One turn sends every row of this set to another row. A few are shown first. Where does it send the rows asked after them?
pid: [-13 -22  -4  12  23 -16  28  39   8  -7 -13 -14   1 -34 -10  -3  32]
lerot: [-14 -14  -3   8  11 -17  27  36   9  -1 -19   8   0 -36  -2 -23  18]
vop: [-15 -18 -22  -8  37 -23   5  -4   7  17  27   3  28 -16 -14 -34   8]
vuf: [-34 -35   5 -18  24   0  15   9  -2   9   0   5  -6 -22 -10  12  11]
Fisaz: [ -3 -26   9 -16  29  -6   6  20  16  -7 -25  -7 -14   1  -2  14   6]
Dab: [ 16 -14 -16 -10  33 -28 -11   1  16   5   5 -11  27  10  -9 -24  -1]
zufa: [-29 -28   5 -27  24 -15  -2  14  12 -13 -19   0  -4 -22  -6 -21 -13]
vuge: [-35 -37   1 -21  23   1  18   7   3   7  -2   6  -5 -19  -7  11  11]
tav: [  7  -7  -8  18  29 -33  15  37  13  -3   0 -14  27 -20  -9 -18  30]
Sufus: [-28 -30   6 -29  20 -15  -6   9   9  -9 -20   0  -1 -22 -13 -15 -12]
tob: [-30 -31   3 -31  19 -13  -3  10  11 -10 -18   0   0 -18  -7 -15 -14]
Sef: [ 15 -12 -14  -8  34 -32 -16   1  12   4   4 -17  21   9 -12 -22  -3]
Fuleb: [ -1 -27  10 -17  24 -16   2  14  16 -10 -25  -9 -13   0  -2  14   4]
kas: [-33 -36  -1 -16  23   0  17   2  -2  12  -1   4 -12 -22  -8   8  11]
Rebit: [ -6 -29   7 -20  23  -5   4  16  14  -5 -24  -6  -9   4  -3  17   2]
zipe: [ -2 -26  10 -18  22  -5   1  16  10  -1 -25  -4 -12   1  -6  16   2]
Zot: [-15 -19 -10   8  13 -17  25  32  10  -6 -19  -2  -2 -41  -8 -30  15]
duf: [-10 -16  -1   7  20 -21  26  37  15  -9 -24  -6   5 -33 -11  -5  33]
Bemet: [ 11 -19 -19   1  36 -15   9  -6   4  24  17  -7  13   7 -12   4  26]
Bava: [-12 -12   7   9  17 -25  18  50   9 -12 -15  -7   6 -27  -1 -14  12]
fas: [-16 -21 -21  -8  31 -23   1  -9  -1  20  28   0  23 -15 -13 -31   3]
Bogin: [ 12 -11 -12  -8  32 -40 -13   2  17   3   7 -11  24   5 -10 -26  -3]
Tum: [-13 -22 -22 -11  32 -20   3  -8   5  17  28   1  32 -12 -12 -29   7]
zadak: [ 15 -16 -16   2  36 -22  10  -3  11  22  17  -5  15   9 -10   6  26]
Sul: [-16 -20 -20  -7  31 -28   7  -8   4  21  31   5  24 -16 -12 -26  10]
telal: [ -3 -14   1  13  16 -20  18  48   9 -11 -17 -13  -2 -22   1 -17   8]
misis: [ -6 -11 -24  17  24 -26  25  26  11   8   1  -5  18 -32 -20 -26  33]
lunuf: [  4  -4 -19  17  17 -30  16  36  12   5  -4  -5  14 -21  -8 -40  10]
zasom: [ 12 -20 -18  -1  36 -12   9  -2   8  22  21  -5  22   9  -8   2  23]
remur: [-12 -21 -18  -9  34 -22  -1  -8   1  17  27  -1  31 -17 -17 -28   7]
Letu: [-29 -29   4 -26  20 -18  -7  10   5  -9 -14  -5  -4 -20  -8 -18 -16]
Bimi: [ -2 -28   6 -16  26 -10   0  12  11  -4 -24 -12 -14   2  -7  17   6]
Lalal: [  6  -6 -14  21  27 -30  18  43  10   3   3 -17  17 -13 -11 -13  26]
taki: [ 11 -16 -18   3  42 -14  13   2   9  22  21  -5  18   7 -10   1  27]
vifi: [-35 -35   2 -17  28   2  22  10   4   6  -2   6  -9 -24  -6   8  15]
kot: [-29 -36   4 -15  24  -3  22   3   2   8  -1   6 -12 -22  -4  13  16]
bufam: [ 14 -18 -14   2  36 -12   7  -1   3  24  22  -5  19   6 -10   3  22]
lof: [  3  -4 -10  18  20 -29  18  37   8   4   5   0  21 -23   0 -35  15]
Pob: [ 18  -9 -15  -7  37 -30 -10   6  18   4   4 -11  24   9  -9 -27  -1]
dodum: [-32 -31   7 -26  20 -21  -1   8   9 -10 -12   1  -3 -26  -4 -18 -13]
Salo: [ 20 -12 -13  -9  32 -27 -14  -1  13   7   3 -10  25   6 -12 -25  -2]
Kes: [  5  -8 -18  17  22 -25  26  23  13   8  -3   1  20 -30 -10 -27  35]

remur turns into vuf
taki turns into Fisaz
Kes turns into duf
Now these:
zadak turns into Fuleb
Tum turns into vuge
Bimi turns into Sef
Zot turns into misis

One turn sends every row of this set to another row. A few are shown first. Where does it send the rows asked after them?
sugo: [ 11   0 -11  11   9   1  15 -15   6  -6  20  -6 -12 -19  -4  11   5   4
  -9 -47  10   6  28]
supa: [ 10   4 -22  18   8   3  22 -34  14  -5  22   7  -9 -27 -24 -17  -3  -7
 -21   5  13 -20  31]
Gos: [-11  -7  13  12  -4  -4  17 -15 -10   0 -10 -29 -13   2  -1   2 -20   7
   3  -6  -5  20   9]
sasa: [ 15 -13 -26   5   5   4   3  -2  40 -25   3   4  -9   3 -13 -10   6  12
 -18  -6   9 -12  28]
Netel: [  7  -3 -11  12  -3   2  20   2  -3   4  15 -11  -2 -12  -6 -16  -4   5
 -13  27   7  -1 -37]
Vapu: [ -3  -3  -9  -7   9   8   5   0  37 -12   3 -15 -19  -2 -12   1   1   4
 -18 -21 -17  15  17]
viguv: [ 41   1 -10  -5  -4   1  20  31  -1   6   9 -12   1  -3 -10 -11   1  11
  -9  -4  15  20  32]
laz: [ -2  -3  -1  47  -2  -3  10  -9  16 -18  10  -7   4  -9  -4 -23   2   0
 -12  33  10  -2  12]
Vakar: [ 37  15  -2  12   7   3  21  20  17   8   1   1   1  -6  19 -11   4  -1
  -6  19   7  17   2]
kibid: [ -3   0 -12   2   3   0  10 -38 -12   0   6  -8   0  12  -8  -7   3   7
  -7  42  -8  -7  20]
tibo: [ -3   8 -15  17  -3   3   6 -28  -1   9  21  -7   9 -21 -18 -22   5  -4
 -26  13  32 -23   3]
mekoz: [-17   5   3  -3  -3  -6   1 -17 -23  20  20 -23  10 -15  -7 -24   3  10
   2 -11  11  20  13]
muz: [ 13   0   5  -6   8   2  23  19   7  25   6 -27 -10  -7  -8 -11   3 -16
  -9 -23   3   3  23]
sota: [-10  10 -16   7 -18  16  20 -27  -8  -2  30   1 -18  16  -9   1 -14  29
  -7  14   8  -7  11]
tunu: [-14   2  -1   0   5  -1   2 -19 -17   1   3 -10  12 -12  -8 -12   0   3
 -13 -20   6   7 -24]
geb: [ 10  -3  -7  10  -5   0  17  -1  -2   9  20  -7  -6 -10  -1  -4   2  10
  -8 -52   7  -1  -3]
Fozik: [ 20  -2  -7  17  -1   0  13 -10  39  -4  15   8  -6 -11  21  -7  22  18
 -15   7   5 -12  36]
nese: [ -9   3   1  25 -26   5  20   2  -8  -9   4   7  20   8  -1   0  -8   8
 -14  23  27  -6   6]
paked: [ 22  -5   3 -16   3   3  21  -3  13   1   5   9 -10  -6  -2   0   6  11
  -9  51  -3  -6  18]
zizuf: [ 17   2   2 -15  19 -15  19   0  20  21  20   9  -6 -13  23  -8   8   2
   1   7  10  24  17]
giz: [-12 -19  -1  -6  -7   0   6  -6 -15   6  -3 -21 -10  -6 -17  12 -13   5
   9   8 -17  10   8]
Tebu: [ -4  -3  -9  18   3  -6  10   4 -23  -8  10  16  15   2  -6   1  -3  13
  -8  31  26   5  28]
Zulas: [  2 -10   4   5 -15  25  25   5  26  -5   7   3 -25  11 -15   8 -15  17
  -6  15  -4  -4   5]
bavil: [ 19  10   1  -4  -9  13  14  -3  39  17  24   8  -1 -20  12 -17  13   8
 -15  11 -10  -7  -3]
maton: [ 14  -3 -16  -9   5 -31   9  -5   2  13  13 -24  17 -20   4 -27  18  -6
  -5  -1  -2  15  22]
las: [  7 -10  -1  -6  -7  -3  40  16  -1  -3   5 -13 -18  -7  -9  10  -4  19
 -20  11 -17  -2  42]
dogem: [ 21 -10   1  21 -12  -5  17  -3 -16 -14  24   2  11 -18 -16 -14  14  22
 -27  12  26 -15  28]
vozat: [-27   1  -5  42   4  -5  10 -34   6   5  18  -5  -2 -14   1  -4  -5   3
 -12 -10   9  -1  14]
bufep: [ 12  24  -9 -10   8   1  -6 -20  19   1  11   0 -13  -6   8 -17  -1  -5
   7   0  33   8  -9]
fudaf: [-16  -2   2  30  -9   3  12   6 -17 -11   4 -12   8   7  -6  16  11   8
 -18  15  18   6  27]
beri: [ 13  -1 -13 -19  -6   3  20  29  16  -8  24  15  -2  -2  -9 -23  -1   6
 -13  10  -6   7  -6]
fava: [  7  22 -12  11  -6  12   5 -24  40  -3  14 -11  -4 -14   1 -17  -2 -19
   3  -2  20  -1  -1]
rin: [ 15  -5  -6 -23  -5   2  18   6  31  -1   8   4  -1   4  -8  -6  -3  -1
 -15 -16  20  10 -18]
Rele: [ 15  -4  -2 -21  -7 -12  16 -10 -27   7  27 -12  -9 -16  -2  -1   4  32
  -7  16  26  17  19]
zosil: [ -5   0 -22  11  -9  -6  34 -15 -23  -6  17 -14  -1   1  -6   5   4  18
 -31  12 -16 -14  15]
ponuk: [  3  -6 -19  11  -5  -2  18 -39  23 -15  25  -4  -6 -21 -23  -3  11   2
 -27  -4  12  -3  37]
Tolel: [-15  21 -14  -7   4 -11   8 -14 -13   4  27  -6   3 -24  10 -17   4  13
 -12   3  20  19 -14]
Toma: [  0   7  -7 -24 -18  -6  15  -3 -19  13  22  -8 -14 -21   0   3 -13  21
   7  28   9   7  17]
fik: [  5  14  19  -8  -4  10  22  15   7  -4 -13 -13 -11   2   4 -12  -2 -16
  -9  -5 -18   1  16]
Mot: [ 27   8  -5 -29  12   0  12   1   2  13  11   5 -10 -21  -9 -18  -6  13
 -14  -7   0  -7  44]
Bona: [ 16  -1  17 -20   7   8   8   6   2   6  24  11 -16  -1   8   0  20  16
   1   2  -3  21  32]
dibup: [ -3  -1  -8  -5 -12   5  17   0  -7   2  11  -7 -12 -17   1  16   1  11
 -12  23  -5  -5 -30]
vebu: [-10  -5 -17   1  -4 -24   8 -38  -6  -8  17   0  12 -18 -11  -6   1  17
 -25  -6  28   4  30]
ganot: [ 30  -8 -24  -8   4 -19  13 -15  10   6  24   1  23 -32  -5 -24  12  -5
  -8   1   7   0  26]
Kude: [ 25   5 -11  13  -1   6  17   2  20   1   2  -1 -11 -10  -1 -22  -4   6
 -13  -7   7 -30  51]
Zifol: [  4   0  -6  26  -9   2  25 -46  27  -3  20   7  -3 -23  -6  -7  -1  -1
 -18  -3   3 -13  29]
Mag: [ 27  -6   5   5  -2   9  11  10  21  -8  -9  -1  -2  12   1   8  -1  10
  -2 -14   7  31   9]
rires: [ -3   1   8  27  -5  -3  10 -20   1 -34   2   2 -11  -2  -5   0 -13  20
 -12  -3  27   5  35]

fik turns into beri
Vapu turns into bavil
supa turns into ponuk
Now these:
giz turns into dibup
zosil turns into sota
vebu turns into vozat
fava turns into ganot
Gos turns into Netel
Kude turns into sasa
fudaf turns into nese
Tolel turns into mekoz
Zulas turns into paked
zizuf turns into muz
bufep turns into maton
Mag turns into Vakar
laz turns into dogem

